In the rows, zero is written as 100.
First come named moves, each a turn or a mirror, each shown by rows before and after it. For each pair of rows after them, which moves, in which order, take the first row to the second? The first pair is done for you.
zif:
90, 101, 117, 115, 90, 115, 109, 94, 118, 108, 108, 96, 86, 107 |-> 88, 100, 118, 116, 88, 112, 108, 94, 117, 108, 108, 94, 86, 107
110, 71, 121, 97, 109, 96, 111, 81, 93, 128, 110, 117, 103, 101 |-> 94, 87, 110, 88, 69, 84, 104, 90, 91, 87, 121, 96, 78, 81
90, 108, 91, 92, 72, 114, 92, 98, 123, 110, 126, 75, 95, 91 |-> 101, 96, 100, 101, 101, 124, 97, 87, 126, 139, 119, 89, 112, 105
87, 117, 111, 111, 109, 85, 96, 100, 99, 113, 96, 109, 95, 115 |-> 83, 122, 108, 107, 99, 82, 95, 104, 98, 104, 99, 105, 87, 110
zigun:
82, 94, 93, 95, 76, 91, 114, 104, 101, 68, 114, 91, 90, 90 |-> 89, 96, 86, 90, 79, 89, 108, 108, 95, 65, 108, 88, 95, 90
99, 98, 103, 108, 114, 117, 94, 80, 90, 82, 118, 121, 101, 102 |-> 100, 99, 97, 104, 116, 113, 91, 80, 84, 80, 116, 120, 103, 104
67, 89, 108, 100, 106, 98, 108, 83, 115, 128, 73, 119, 116, 99 |-> 82, 96, 84, 87, 115, 88, 93, 93, 99, 122, 63, 115, 129, 105
119, 83, 101, 102, 135, 90, 89, 113, 75, 103, 76, 131, 113, 102 |-> 99, 72, 132, 124, 121, 101, 111, 100, 100, 113, 87, 135, 94, 97
mil:
93, 118, 118, 99, 95, 91, 98, 88, 84, 114, 110, 103, 107, 91 |-> 102, 126, 98, 92, 86, 115, 92, 95, 110, 110, 101, 92, 106, 114
82, 111, 88, 99, 78, 92, 88, 107, 105, 65, 104, 83, 85, 86 |-> 79, 106, 94, 100, 80, 85, 92, 103, 96, 70, 107, 87, 85, 78
116, 116, 85, 89, 90, 127, 93, 115, 111, 84, 83, 83, 109, 116 |-> 98, 102, 123, 105, 111, 85, 103, 99, 63, 95, 101, 102, 107, 78
kob:
98, 130, 122, 108, 110, 89, 98, 85, 116, 94, 115, 91, 72, 97 |-> 103, 135, 107, 96, 116, 77, 93, 92, 100, 84, 111, 90, 80, 94
93, 104, 118, 101, 117, 76, 99, 97, 71, 103, 104, 109, 93, 93 |-> 92, 104, 124, 104, 120, 80, 104, 93, 76, 110, 104, 112, 94, 94
99, 110, 90, 99, 77, 99, 104, 83, 104, 82, 115, 96, 73, 89 |-> 115, 114, 71, 86, 97, 89, 91, 89, 83, 83, 105, 99, 89, 95
Pairs:
(two moves a pair)
85, 99, 132, 93, 109, 34, 103, 105, 53, 104, 117, 93, 77, 60 |-> 85, 84, 154, 109, 128, 51, 117, 91, 65, 138, 115, 108, 87, 72	zif then kob
91, 116, 101, 97, 84, 83, 102, 105, 84, 62, 110, 90, 102, 108 |-> 86, 98, 132, 121, 96, 101, 122, 90, 103, 95, 115, 105, 104, 114	kob then zigun
107, 89, 107, 76, 119, 116, 101, 96, 123, 157, 89, 114, 121, 128 |-> 108, 87, 110, 74, 133, 93, 96, 92, 95, 155, 90, 119, 127, 114	mil then zigun
83, 63, 118, 116, 118, 132, 140, 77, 128, 73, 120, 78, 70, 117 |-> 121, 84, 64, 75, 148, 101, 99, 97, 73, 51, 100, 71, 104, 123	mil then zigun
110, 93, 107, 106, 116, 120, 103, 92, 115, 120, 90, 108, 107, 116 |-> 115, 96, 101, 99, 128, 103, 96, 95, 91, 116, 87, 113, 117, 111	mil then zigun
92, 92, 109, 104, 106, 89, 105, 113, 82, 107, 106, 103, 101, 84 |-> 97, 97, 94, 102, 91, 119, 105, 120, 117, 102, 98, 92, 97, 107	mil then zigun
81, 113, 89, 95, 52, 108, 99, 111, 127, 63, 113, 67, 69, 84 |-> 132, 117, 49, 70, 112, 96, 68, 119, 85, 82, 81, 79, 120, 113	zigun then kob
83, 82, 128, 114, 100, 104, 113, 87, 114, 115, 103, 104, 92, 96 |-> 85, 101, 100, 92, 83, 80, 95, 103, 89, 76, 103, 87, 88, 81	zif then kob
83, 90, 122, 108, 82, 89, 111, 94, 103, 85, 119, 108, 81, 72 |-> 112, 88, 100, 104, 97, 128, 107, 97, 140, 108, 97, 108, 97, 117	zif then mil
125, 112, 92, 80, 99, 76, 75, 104, 77, 81, 75, 100, 115, 88 |-> 99, 100, 125, 109, 67, 120, 104, 94, 140, 97, 87, 98, 89, 99	zigun then mil
108, 100, 97, 118, 89, 150, 130, 94, 163, 122, 91, 100, 91, 93 |-> 76, 100, 128, 127, 80, 100, 135, 88, 116, 102, 116, 103, 72, 40	mil then zif
119, 97, 62, 87, 126, 107, 77, 107, 93, 117, 91, 102, 122, 114 |-> 87, 76, 120, 121, 120, 103, 110, 84, 98, 139, 117, 117, 103, 86	mil then zigun
126, 102, 62, 92, 114, 122, 81, 114, 111, 106, 86, 99, 121, 126 |-> 94, 106, 77, 100, 66, 126, 93, 115, 136, 83, 106, 87, 84, 107	kob then zif
112, 84, 109, 107, 147, 87, 102, 89, 67, 132, 94, 117, 132, 98 |-> 72, 103, 109, 100, 70, 71, 101, 101, 79, 70, 122, 85, 79, 61	zigun then zif
95, 108, 87, 100, 84, 93, 121, 123, 97, 82, 96, 80, 67, 111 |-> 103, 91, 110, 114, 127, 91, 131, 106, 82, 121, 88, 104, 91, 116	mil then zif
105, 124, 76, 83, 89, 111, 89, 116, 127, 80, 90, 87, 98, 133 |-> 93, 100, 128, 107, 136, 69, 108, 92, 72, 115, 101, 119, 113, 98	zif then mil
72, 101, 120, 115, 69, 117, 129, 101, 120, 98, 101, 106, 62, 65 |-> 128, 109, 66, 78, 132, 102, 89, 114, 70, 110, 65, 112, 118, 98	zif then zigun
95, 111, 55, 87, 82, 93, 77, 130, 105, 58, 118, 66, 90, 80 |-> 66, 94, 103, 112, 85, 77, 99, 112, 94, 74, 138, 83, 77, 47	mil then zigun
105, 99, 99, 100, 85, 127, 107, 113, 132, 109, 100, 97, 88, 129 |-> 113, 100, 96, 87, 118, 74, 92, 115, 61, 101, 100, 112, 105, 101	mil then zigun
95, 82, 126, 73, 97, 103, 109, 94, 87, 90, 116, 68, 99, 79 |-> 96, 80, 132, 75, 101, 104, 112, 93, 87, 97, 114, 70, 102, 80	kob then zigun
95, 87, 123, 119, 89, 95, 94, 94, 100, 119, 160, 104, 91, 94 |-> 122, 86, 99, 105, 122, 96, 80, 99, 86, 134, 142, 111, 119, 114	zigun then kob
116, 26, 129, 121, 140, 107, 121, 102, 70, 110, 102, 142, 99, 86 |-> 150, 50, 64, 88, 128, 139, 93, 127, 98, 89, 75, 120, 112, 133	zigun then mil
100, 97, 122, 110, 97, 95, 96, 108, 99, 103, 106, 112, 81, 99 |-> 108, 96, 118, 107, 111, 94, 94, 105, 92, 110, 99, 116, 91, 106	kob then zif
114, 102, 81, 88, 96, 115, 96, 106, 122, 105, 95, 104, 97, 120 |-> 96, 95, 111, 101, 106, 78, 107, 95, 80, 107, 111, 117, 94, 83	zif then mil
117, 113, 75, 75, 127, 101, 93, 119, 77, 85, 77, 88, 113, 103 |-> 76, 107, 108, 94, 81, 102, 113, 113, 100, 70, 103, 83, 71, 74	zigun then kob
82, 113, 120, 118, 100, 91, 107, 97, 104, 100, 105, 98, 90, 89 |-> 100, 118, 100, 103, 119, 77, 93, 104, 81, 96, 97, 99, 108, 96	kob then kob
55, 106, 134, 116, 43, 96, 120, 91, 130, 70, 128, 90, 54, 63 |-> 146, 106, 69, 82, 158, 89, 78, 98, 65, 119, 73, 117, 152, 122	zif then zigun
52, 107, 73, 96, 74, 124, 106, 106, 122, 111, 124, 71, 96, 119 |-> 82, 109, 48, 82, 108, 112, 86, 113, 93, 120, 107, 79, 126, 131	kob then kob
105, 93, 113, 115, 133, 106, 100, 90, 108, 121, 102, 115, 113, 114 |-> 90, 93, 125, 121, 111, 111, 107, 88, 127, 113, 113, 109, 96, 105	zigun then kob
43, 107, 113, 125, 45, 107, 104, 73, 120, 96, 98, 87, 80, 96 |-> 65, 92, 119, 134, 87, 125, 109, 59, 127, 142, 86, 107, 109, 125	zif then mil
102, 105, 94, 122, 75, 107, 117, 94, 124, 101, 81, 131, 96, 99 |-> 115, 107, 80, 114, 92, 106, 107, 98, 112, 105, 69, 133, 109, 108	zigun then kob
123, 127, 83, 90, 105, 87, 74, 95, 81, 97, 93, 87, 119, 144 |-> 109, 127, 99, 94, 100, 61, 77, 94, 56, 89, 103, 89, 109, 117	mil then zif
94, 90, 117, 100, 72, 89, 118, 97, 104, 96, 115, 97, 98, 73 |-> 117, 102, 82, 79, 78, 85, 99, 111, 92, 82, 100, 90, 114, 87	zigun then mil
104, 127, 76, 71, 67, 109, 94, 116, 105, 66, 100, 79, 84, 94 |-> 114, 92, 118, 106, 116, 139, 121, 90, 125, 137, 93, 112, 108, 120	zigun then zif
76, 102, 119, 105, 86, 67, 116, 99, 75, 88, 123, 101, 80, 84 |-> 113, 97, 94, 102, 112, 124, 112, 102, 122, 124, 93, 102, 108, 146	mil then zif
96, 102, 89, 92, 98, 74, 109, 95, 110, 98, 121, 106, 89, 51 |-> 94, 91, 101, 104, 109, 84, 118, 90, 119, 116, 121, 113, 92, 58	zif then kob
93, 110, 87, 104, 79, 121, 109, 130, 123, 86, 116, 101, 96, 95 |-> 89, 106, 104, 107, 98, 87, 111, 121, 81, 89, 122, 113, 103, 70	zigun then mil
89, 85, 111, 128, 99, 120, 96, 101, 131, 81, 103, 91, 81, 72 |-> 116, 79, 99, 122, 142, 115, 86, 100, 109, 105, 85, 104, 113, 89	kob then zif
88, 108, 101, 81, 82, 77, 83, 108, 75, 56, 113, 90, 79, 73 |-> 106, 106, 90, 76, 113, 70, 74, 106, 55, 71, 102, 99, 101, 81	zigun then kob
119, 103, 91, 83, 110, 122, 99, 115, 104, 114, 90, 87, 101, 111 |-> 103, 94, 119, 95, 121, 99, 112, 102, 78, 121, 98, 98, 98, 85	mil then zigun
56, 104, 146, 136, 75, 85, 131, 109, 99, 116, 116, 94, 81, 74 |-> 108, 137, 58, 86, 75, 107, 87, 145, 110, 86, 78, 65, 109, 124	mil then zigun
111, 95, 101, 102, 134, 121, 91, 84, 115, 133, 87, 123, 121, 128 |-> 72, 115, 105, 92, 76, 77, 89, 95, 89, 66, 116, 101, 79, 70	zif then mil
89, 98, 82, 76, 91, 83, 95, 120, 83, 69, 99, 82, 96, 85 |-> 88, 70, 123, 108, 117, 115, 122, 95, 114, 125, 97, 105, 106, 106	zif then kob
61, 105, 83, 74, 102, 75, 91, 81, 81, 83, 101, 97, 99, 68 |-> 68, 104, 84, 73, 117, 70, 90, 78, 73, 92, 96, 103, 109, 70	zigun then kob
101, 109, 90, 121, 114, 68, 91, 108, 49, 100, 90, 84, 128, 77 |-> 80, 90, 132, 151, 104, 99, 123, 92, 92, 130, 101, 93, 110, 79	kob then kob
105, 98, 93, 103, 88, 130, 105, 103, 140, 107, 96, 99, 98, 121 |-> 108, 109, 68, 84, 82, 109, 88, 115, 114, 80, 94, 88, 99, 112	kob then kob
118, 101, 86, 105, 105, 123, 80, 126, 123, 76, 102, 77, 82, 102 |-> 94, 87, 126, 123, 117, 95, 97, 109, 94, 90, 121, 95, 76, 66	zigun then mil
112, 103, 79, 99, 116, 78, 82, 110, 85, 113, 91, 121, 117, 102 |-> 97, 99, 97, 117, 91, 113, 101, 106, 138, 121, 97, 117, 96, 111	zigun then mil
101, 96, 105, 111, 106, 96, 107, 91, 95, 110, 104, 110, 103, 95 |-> 113, 103, 86, 101, 105, 104, 96, 98, 103, 101, 96, 102, 106, 107	zigun then mil
79, 87, 114, 119, 80, 147, 131, 100, 165, 118, 108, 99, 80, 130 |-> 125, 118, 38, 68, 103, 116, 79, 129, 108, 83, 80, 87, 116, 143	zigun then zif
81, 88, 126, 119, 84, 111, 135, 83, 123, 95, 127, 97, 72, 81 |-> 121, 109, 67, 76, 113, 74, 94, 108, 61, 71, 104, 91, 108, 86	zigun then mil
81, 95, 120, 102, 79, 57, 98, 105, 92, 58, 125, 106, 84, 59 |-> 118, 90, 102, 90, 135, 54, 84, 108, 61, 87, 103, 123, 130, 85	kob then zif
155, 84, 72, 78, 112, 69, 83, 101, 103, 115, 79, 107, 130, 117 |-> 130, 96, 76, 72, 79, 38, 79, 104, 83, 78, 96, 96, 105, 82	mil then zif
139, 111, 78, 101, 118, 63, 70, 104, 15, 97, 97, 112, 140, 61 |-> 120, 105, 89, 130, 47, 173, 102, 104, 169, 110, 100, 86, 95, 117	zigun then mil
104, 108, 96, 100, 108, 73, 88, 97, 58, 87, 113, 101, 107, 82 |-> 88, 101, 111, 118, 75, 124, 109, 94, 127, 98, 118, 91, 83, 102	mil then zigun
83, 95, 125, 122, 105, 122, 113, 86, 115, 118, 103, 99, 95, 103 |-> 83, 117, 93, 95, 81, 94, 90, 106, 86, 70, 103, 81, 87, 86	zif then kob
119, 111, 79, 77, 131, 47, 73, 106, 37, 96, 88, 110, 114, 76 |-> 81, 78, 158, 135, 112, 101, 129, 75, 118, 150, 109, 125, 84, 83	kob then kob
117, 131, 69, 85, 100, 117, 102, 116, 98, 89, 98, 96, 102, 103 |-> 112, 114, 97, 99, 127, 95, 110, 101, 67, 108, 104, 119, 111, 84	zif then mil
80, 101, 88, 90, 73, 64, 107, 108, 91, 90, 109, 77, 97, 88 |-> 79, 80, 119, 115, 93, 87, 129, 90, 110, 131, 108, 93, 102, 101	zif then kob
100, 111, 108, 97, 86, 104, 93, 108, 104, 87, 124, 82, 90, 102 |-> 119, 113, 94, 89, 107, 99, 81, 112, 88, 93, 113, 85, 108, 110	zigun then kob
85, 104, 92, 98, 86, 84, 89, 101, 91, 70, 96, 88, 81, 75 |-> 110, 88, 96, 108, 133, 108, 96, 91, 101, 124, 78, 109, 114, 110	mil then zif
112, 114, 92, 102, 79, 103, 82, 93, 94, 68, 104, 104, 86, 99 |-> 111, 96, 116, 121, 94, 124, 99, 79, 114, 103, 102, 117, 90, 108	zif then kob
110, 108, 66, 93, 136, 110, 101, 108, 73, 150, 83, 102, 125, 110 |-> 56, 114, 98, 109, 61, 110, 120, 106, 107, 110, 118, 81, 66, 71	zif then zigun
86, 113, 96, 94, 67, 92, 102, 109, 105, 67, 109, 86, 73, 80 |-> 82, 90, 127, 120, 89, 116, 125, 91, 132, 112, 111, 105, 81, 94	zif then kob
117, 89, 105, 93, 131, 102, 97, 107, 93, 136, 89, 115, 126, 120 |-> 76, 97, 123, 102, 63, 106, 113, 108, 121, 100, 114, 94, 76, 90	kob then zif
91, 140, 83, 97, 93, 91, 63, 114, 91, 70, 101, 81, 100, 77 |-> 105, 139, 76, 92, 112, 92, 60, 113, 84, 84, 92, 86, 117, 88	kob then zif
117, 102, 103, 90, 113, 83, 102, 107, 80, 105, 102, 101, 88, 91 |-> 110, 99, 110, 98, 93, 110, 114, 105, 117, 109, 105, 97, 76, 100	mil then zigun
101, 100, 97, 86, 121, 54, 87, 100, 33, 90, 110, 104, 108, 66 |-> 135, 115, 43, 68, 105, 118, 73, 120, 103, 89, 82, 81, 117, 130	zif then mil
98, 92, 117, 107, 106, 91, 103, 100, 98, 113, 106, 102, 101, 93 |-> 111, 101, 91, 91, 104, 98, 92, 111, 104, 104, 95, 96, 108, 111	zigun then mil
118, 96, 92, 106, 112, 126, 126, 89, 111, 131, 90, 113, 110, 137 |-> 81, 114, 97, 97, 63, 85, 122, 97, 84, 75, 116, 95, 72, 87	mil then zif
105, 112, 70, 79, 95, 78, 95, 104, 98, 59, 100, 77, 104, 91 |-> 99, 81, 119, 115, 124, 105, 126, 78, 127, 119, 101, 105, 112, 109	zif then zigun
83, 55, 127, 139, 114, 99, 104, 65, 101, 115, 112, 96, 100, 83 |-> 106, 55, 110, 130, 139, 103, 94, 70, 97, 127, 98, 100, 121, 103	zigun then kob
98, 102, 86, 99, 93, 110, 94, 114, 110, 98, 92, 95, 89, 131 |-> 91, 95, 106, 105, 109, 78, 97, 107, 72, 103, 100, 106, 93, 103	mil then zigun
118, 88, 69, 105, 100, 128, 96, 132, 115, 125, 78, 135, 112, 132 |-> 118, 103, 52, 92, 82, 116, 83, 142, 104, 96, 78, 123, 105, 125	zif then kob
101, 112, 70, 74, 67, 103, 88, 109, 108, 69, 102, 76, 94, 96 |-> 74, 96, 121, 99, 70, 88, 111, 90, 100, 85, 121, 92, 81, 70	zigun then mil
104, 101, 91, 86, 78, 149, 110, 104, 126, 103, 79, 79, 82, 118 |-> 104, 99, 101, 79, 118, 81, 101, 97, 41, 101, 87, 97, 100, 76	mil then zigun
84, 91, 146, 118, 102, 101, 92, 107, 80, 82, 125, 113, 80, 56 |-> 123, 115, 78, 83, 96, 122, 58, 134, 95, 60, 97, 88, 99, 97	zigun then mil
62, 100, 119, 110, 65, 90, 107, 88, 115, 89, 124, 85, 68, 69 |-> 115, 89, 94, 97, 148, 84, 88, 87, 72, 135, 91, 113, 133, 104	kob then zif
85, 100, 106, 94, 84, 66, 100, 105, 64, 82, 121, 105, 88, 79 |-> 86, 104, 95, 94, 55, 113, 105, 109, 123, 83, 116, 91, 75, 109	mil then zigun
117, 102, 79, 93, 112, 107, 87, 103, 96, 97, 92, 103, 108, 117 |-> 113, 98, 90, 102, 111, 118, 97, 95, 110, 110, 93, 106, 107, 120	kob then zigun
124, 84, 107, 110, 122, 110, 118, 89, 112, 129, 99, 112, 130, 108 |-> 126, 110, 72, 79, 98, 83, 92, 113, 84, 77, 98, 92, 122, 91	zif then kob
110, 104, 104, 96, 123, 117, 105, 94, 96, 104, 77, 93, 128, 133 |-> 85, 117, 106, 92, 85, 85, 101, 101, 75, 62, 97, 80, 99, 93	mil then zif
